The same turns and mirrors carry the whole set onto itself and the rows of a family onto each other. Which other rows belong to the same family as each row named below? List them in the order they appear above.
These 36 rows form 9 families of 4 rows each.
k_653: [ 20.5   2.9 -14.5  32.7  14.0  10.4  19.6  -0.4   9.6  20.3  20.6 -23.1
  47.4   6.3]
k_197: [ 16.4  16.2   1.0  17.0  25.0   6.1   5.2   2.1   7.2  15.0  18.2 -33.1
  48.9  10.7]
k_506: [ 42.5  15.1  -0.8  27.8  32.9   1.2   9.2   4.6   4.3  11.4  13.5 -24.8
  41.4  13.7]
k_344: [ 21.4  12.1  11.9  29.3  15.7 -29.9 -23.2   1.6  -1.4 -15.7   0.5  -8.1
  31.2   2.9]
k_318: [ 42.1  20.0  12.9  16.6  20.1 -18.9 -12.9   0.1  12.7  -4.8 -16.3 -10.0
  39.3   6.6]
k_325: [  5.5   5.4   1.0  -8.5   2.7  33.2  34.7   9.9  26.3  -7.1   8.4   4.8
 -18.0  -6.7]
k_236: [ 20.3   9.0   7.8  32.4  12.3 -19.2  -6.6 -16.9  14.0  -8.9  -1.7  14.7
  48.8   7.4]
k_894: [ 21.1  -3.5   1.0   0.6 -11.0  -2.5  -8.6  -9.8   6.9 -14.7   6.9  34.8
 -19.4 -18.0]
k_597: [ 23.8  20.6   0.9  27.8  17.5  13.3  15.1   9.1   4.5  -4.0  21.3 -38.2
  35.5  16.2]
k_618: [  2.2  10.6  -7.9 -17.6  -6.2  -3.4  -6.2  10.9  15.9 -23.4   8.5  24.6
  -1.5 -33.1]
k_298: [ -0.9  -8.4   7.6  -6.6   0.7   1.7   3.5   5.9  18.1  -9.3  -1.7  25.7
 -25.8 -20.1]
k_445: [ 12.8  -0.9  -7.9  -8.3   5.8  13.6  35.6  31.2  27.2 -19.0  26.8   4.1
  -8.7  -8.9]
k_824: [ 17.6  15.3  20.3  20.9  21.8 -20.7 -17.9   2.4  14.0  -6.6   6.8  -4.0
  52.5   6.6]
k_385: [ 30.4  16.8   4.1  14.1  19.9 -15.2 -13.1 -22.1   0.4   2.0 -18.4 -10.2
  44.7 -19.7]
k_143: [ 25.7   6.0 -16.8  -1.7  -7.4  36.3  35.6  -3.5  12.9  -1.5  25.9   6.1
 -12.3  -4.3]
k_985: [  7.3   9.1   1.9  -9.2 -18.1   3.8   4.4   2.2  12.6 -25.9   6.7  23.3
 -21.8 -24.4]
k_627: [  4.6  -7.5 -11.3 -12.6  -1.7  40.1  29.2   4.3   7.1   2.1  14.0   7.9
 -11.9 -10.9]
k_499: [ 40.2  14.3  -1.6  20.8  20.2   1.1   2.8  11.3  10.9  17.5   4.9 -37.6
  39.5   5.3]
k_412: [ -2.8  -4.9 -11.5   5.4  -2.8  31.0  31.3   9.6   0.6  -8.2  34.0  -4.8
  -3.3 -14.8]
k_182: [ 18.6   8.6  -8.7 -15.3   2.6  26.3  25.1  15.7   8.9  -1.5  23.1   0.3
 -27.0 -20.2]
k_813: [ 36.6   5.2  11.6  19.6  30.7   6.6  29.8   3.9   9.0  14.6   0.1 -26.7
  40.3   6.3]
k_620: [  9.0  -7.9  10.3  -9.9  -7.1  13.8   4.9   2.8  12.2 -21.5   2.1  33.6
 -12.4 -10.9]
k_563: [ 25.5  22.0 -10.9  27.8  27.2  18.6  16.8   2.7  15.7   2.0  15.8 -32.4
  48.6 -11.1]
k_230: [ 52.3   1.6   7.2  22.2  17.7   8.0  13.4   9.9  24.9   3.1  15.4 -22.6
  51.8  -5.5]
k_690: [ 25.5  11.2   9.2  28.9  26.5 -22.4 -18.9  -0.5  14.8 -18.0  -1.1   5.3
  45.1 -19.7]
k_756: [ 10.9  -1.2 -18.6  -8.9   0.4  21.4  52.4   0.9  13.8  -6.5  13.2  -7.7
  -5.0 -12.1]
k_645: [ 12.8   4.5  -6.7  -8.8 -17.4  28.8  26.0  10.3  15.1 -17.8  22.2   1.6
 -18.4 -17.7]
k_359: [  2.1   4.6  11.3   2.0  -6.0  -0.5   5.7  -3.8   1.2 -38.7   9.3  34.7
  -3.5 -14.6]
k_636: [ 31.4   2.8   9.6   5.7  24.3 -18.9 -25.2  -5.3   4.9  -0.9   5.4 -11.5
  51.5  -5.2]
k_189: [ 32.8   1.6  22.3  22.5  32.4 -22.6  -1.6  -6.1   3.8   3.0 -20.7  -5.3
  35.7  -5.1]
k_960: [ -7.7  14.9 -12.8 -13.6   5.8 -10.1   7.2   1.2   2.7 -18.6  -7.9  16.5
 -18.8 -20.7]
k_73: [ 35.6  14.1   4.7  24.7  29.4 -22.4 -12.8 -10.9  -1.1   1.9  -0.5  -7.5
  40.1   5.7]
k_803: [ 17.8  13.6   8.6 -18.8  -1.9   2.0   6.6   5.5  12.8 -24.0   3.6  28.9
 -24.2 -17.8]
k_341: [ 10.4 -12.5   0.8  -4.4  -3.5 -17.9  12.0  -1.6  10.9 -28.2  -1.5  33.0
  -6.3 -21.6]
k_685: [ 31.9  16.8   3.7   0.8  27.0  12.3   6.8  -0.9  13.5   2.3  14.5 -30.0
  56.9   6.8]
k_331: [  8.0  16.3 -20.8 -16.1  -5.6  27.6  27.3  18.1  26.0 -13.6  26.5   0.2
   3.3 -23.0]

Which other rows belong to the same family as k_894? k_344, k_597, k_143
Which other rows belong to the same family as k_412? k_653, k_236, k_359
Which other rows belong to the same family as k_341? k_563, k_690, k_756
Which other rows belong to the same family as k_985? k_506, k_645, k_73
Which other rows belong to the same family as k_325? k_298, k_636, k_685
Which other rows belong to the same family as k_813? k_618, k_189, k_331

